128 stands for zero in the data rows.
Here are some points:
[ 57 147 105 119  34 143 111  56 191 106 150 187 150 126 157 195]
[129 127 135 125 181 121  86 138  92 177 103 156 146 122 139  70]
[ 74 106 158 142 107 147 104  82 150 198 159 186 198 125 140 131]
[128 116 125 155 126 146 180 156 127 134 126 120  95  99  83 179]
[215 127 127  95 223 117 151 216  63 100 101  29  78 118 117  58]
[ 74 147 130 111  94 135 150  99 157 130 147 145 133 138 130 164]
[126 134 102  77  89  83  63  87 126 106 132 125 115 133 179  67]
[152 113 145 120 147 104 107 136 126 143 141 138 152 122 148  90]
[125  93 146 124 239 115  47 125  73 232 115 160 230  91 153   0]
[107 128 175 138 158 166 130 112 147 183 145 170 199 132 140 119]
[102 138  98  89  63 100  48  70 158 118 137 150 147 120 190  96]
[140 116 144 165 146 146 184 190 128 131 123 112  95 112  79 168]
[140  88 140 116 217 123 109 148  86 178 109 105 150 124 128  61]
[ 77 141 164 241  85 221 255 168 170 121 144 142  91 174  30 255]
[100  90 178 179 200 181 161 134 121 233 141 156 206 111  94 114]
[100 134 131 110 134 130  91  88 147 140 158 152 184 110 179  93]
[ 71 147 146 166  72 165 177 103 172 124 144 164 120 154 110 237]
[194 134 118 158 255 142 159 185  47 169 112  85 127 116  98  29]
[158 159  74   0  89  25   0  39 106  99 131 135 128  95 255   0]
[109 130 126 101 153 134  77  83 128 178 121 145 178 106 157  94]
[114 107 144 185 163 165 145 136 121 194 109 149 158 120  84 163]
[132 141 116 134 109 130 153 167 114  88 101 122  64 145 107 170]
[151 107 163 197 116 154 250 206 148  99 143 113  88 151  39 249]
[ 80 117 117  96  60  97  33  58 159 142 144 195 178 129 182 111]
[104 103 142 149 107 141 102 100 155 170 156 202 208 101 145 111]
[143 146 117  96 108 104  87 127 119  92 109 138  98 153 168 100]
20 more points follow, each with its number after it:
[139 113 157 137 145 119 128 144 130 156 145 148 163 123 121 115] 0
[147 124 126 150 176 136 111 130 109 163 132 151 170  88 144  66] 1
[119 131 113  50 102  74   0  28 128 172 116 197 188 120 219   4] 2
[ 93 131  99  92  21  88  61  66 174  86 133 172 135 131 169 151] 3
[195  96 166 171 255 141 178 216  72 178 127  96 142 114  75  70] 4
[133 167  80 101  82 101 105  89 140  75 141 126 102 146 163 120] 5
[ 98  93 152 117 103 151 145 150 170 131 165 142 163 106 116 168] 6
[112 115 147 174  68 164 169 112 167 132 120 181 128 162  76 224] 7
[162 117 121 132 175 135 165 172  99 116 120  84 104 119  98 107] 8
[149 141 115  93 105 102  98 106 126 103 113 115  83 144 166 116] 9
[163 116 116 134 217 134 107 172  77 162 107  87 127 104 123  36] 10
[177 115 138 209 190 165 255 200 105 125 114  76  74 161  14 211] 11
[125 163 111 150  43 126 146 121 148  80 134 117  78 137 112 200] 12
[145 105 136 195 191 181 200 204 103 156 118  82 119 118  58 141] 13
[146 141 102  74 150  95  81 117 104  94 131 106 130 111 199  51] 14
[ 76 109 180 197 170 196 176 126 151 205 161 162 222 111  99 174] 15
[166  99 152 203 234 188 230 198  85 189 111 101 139 132  32 142] 16
[ 16 123 159 125  58 160 126  45 192 181 174 211 207 134 133 203] 17
[121 174  77  95  43  86  97  59 159  63 140 141  87 150 171 145] 18
[113 125 122 102  99  97  73 102 123 142 139 156 149 101 165  85] 19
Which of these numbered points is nearest to each point below, ignoring the 3 directions in which the first points spread most? Its number follows each.
[ 46 105 168 116  35 123  66  33 206 179 184 230 222 122 180 170] > 0
[131 117 144 148 135 135 143 151 123 141 128 131 123 108 114 134] > 19
[133 117 147 181 125 172 186 146 132 145 112 153 131 149  56 192] > 7
[156 135 118 100 201 112  93 137 102 129 133 100 154 100 176  35] > 14
[136 174  99 134  59 115 106 120 141  84 126 111  86 121 141 157] > 12
[145 145 136 183 171 155 148 164  97 172 122 109 127 113  88 125] > 12
[104 136 119  76 135 105  93  92 120 138 137 138 149 120 165  85] > 17
[123 125 144 187 168 159 167 144 112 174 119 145 148 118  81 143] > 12
[112 107 150 122 173 120  65 108 115 206 133 168 194  90 158  50] > 19
[ 98 116 163 239 111 224 255 222 158 100 145  92  67 166   0 255] > 10
Here are 20 other points, each followed by its number:
[150 152 103 106 120 100 111 151 101  79  96 108  61 143 137 115] 0
[124 145 103  90 114 110  97 104 136  93 140 126 136 110 178 103] 1
[ 85 124 139 100  75 107  47  56 161 150 129 201 190 127 163 125] 2
[156 173 101 110 126 106 145 138 118  64 115  89  57 152 147 139] 3
[121 134 111 106 139 132 100 117 133 119 132 106 147 145 145 111] 4
[ 80 100 157 138 139 140  86  85 138 213 160 183 207 122 144  98] 5
[115 132 136 132  85 124 118 100 145 136 140 155 137 115 146 140] 6
[ 91  92 165 184 159 189 139 132 134 222 144 155 205 113  94 126] 7
[154 129 127 132 218 137 185 184  79 136 121  70 109 126  89  99] 8
[115 124 170 171 230 166 160 140  95 217 128 145 179 122 122  94] 9
[139 118 146 120 169 130 103 133 117 149 117 135 172 104 140  78] 10
[157 157  92  86  96  88  98 117 119  85 133 114  80 106 169  79] 11
[124 102 129 140 148 132 154 160 111 120 109 102 104 148  99 156] 12
[128 119 145 124 132 140 118 122 140 135 118 151 170 112 129 123] 13
[149 126 124 125 112 135 142 149 141  81 115 128 111 132 122 156] 14
[140 111 132 135 212 138  99 150  89 183 120 101 158  97 137  32] 15
[132 151  90 116   0 111 131  94 173  35 109 142  55 165 115 224] 16
[220 160  59  12 135  36  68 168  86   0  86   3   5 130 189  30] 17
[144 134 118 104 120 102  88 105 115 126 126 127 129 111 164  79] 18
[176 122 106 154 140 140 177 175 122  91  97  83  69 156  65 174] 19
The same question for these:
[133 116 142 138 206 146 134 143 106 173 138 117 178  95 139  73] > 1
[112 106 121 115 118 120 121 120 127 118 110 117 123 143 126 143] > 12
[136 159  95 113 102  99  99  86 131 108 142 142 122 129 165 102] > 11
[119 138 124 123 126 134 143 130 140 101 144 119 138 118 149 139] > 1
[190 177  90 122 160 114 199 201  81  36  93  31   0 156 114 141] > 3
[145 160  90 129  47 121 200 158 165   0 135  68  28 152 116 244] > 1
[183 124 103 136 161 129 154 168 106  93  93  71  69 157  88 127] > 19
[187 124 123 141 189 135 135 167  88 140  93 117 114 134  88  85] > 16
[133 129 135 168 157 145 178 181 105 124  98 128  88 142  82 165] > 0
[117 105 125 120 125 122 130 134 124 115 112 113 118 149 124 145] > 12
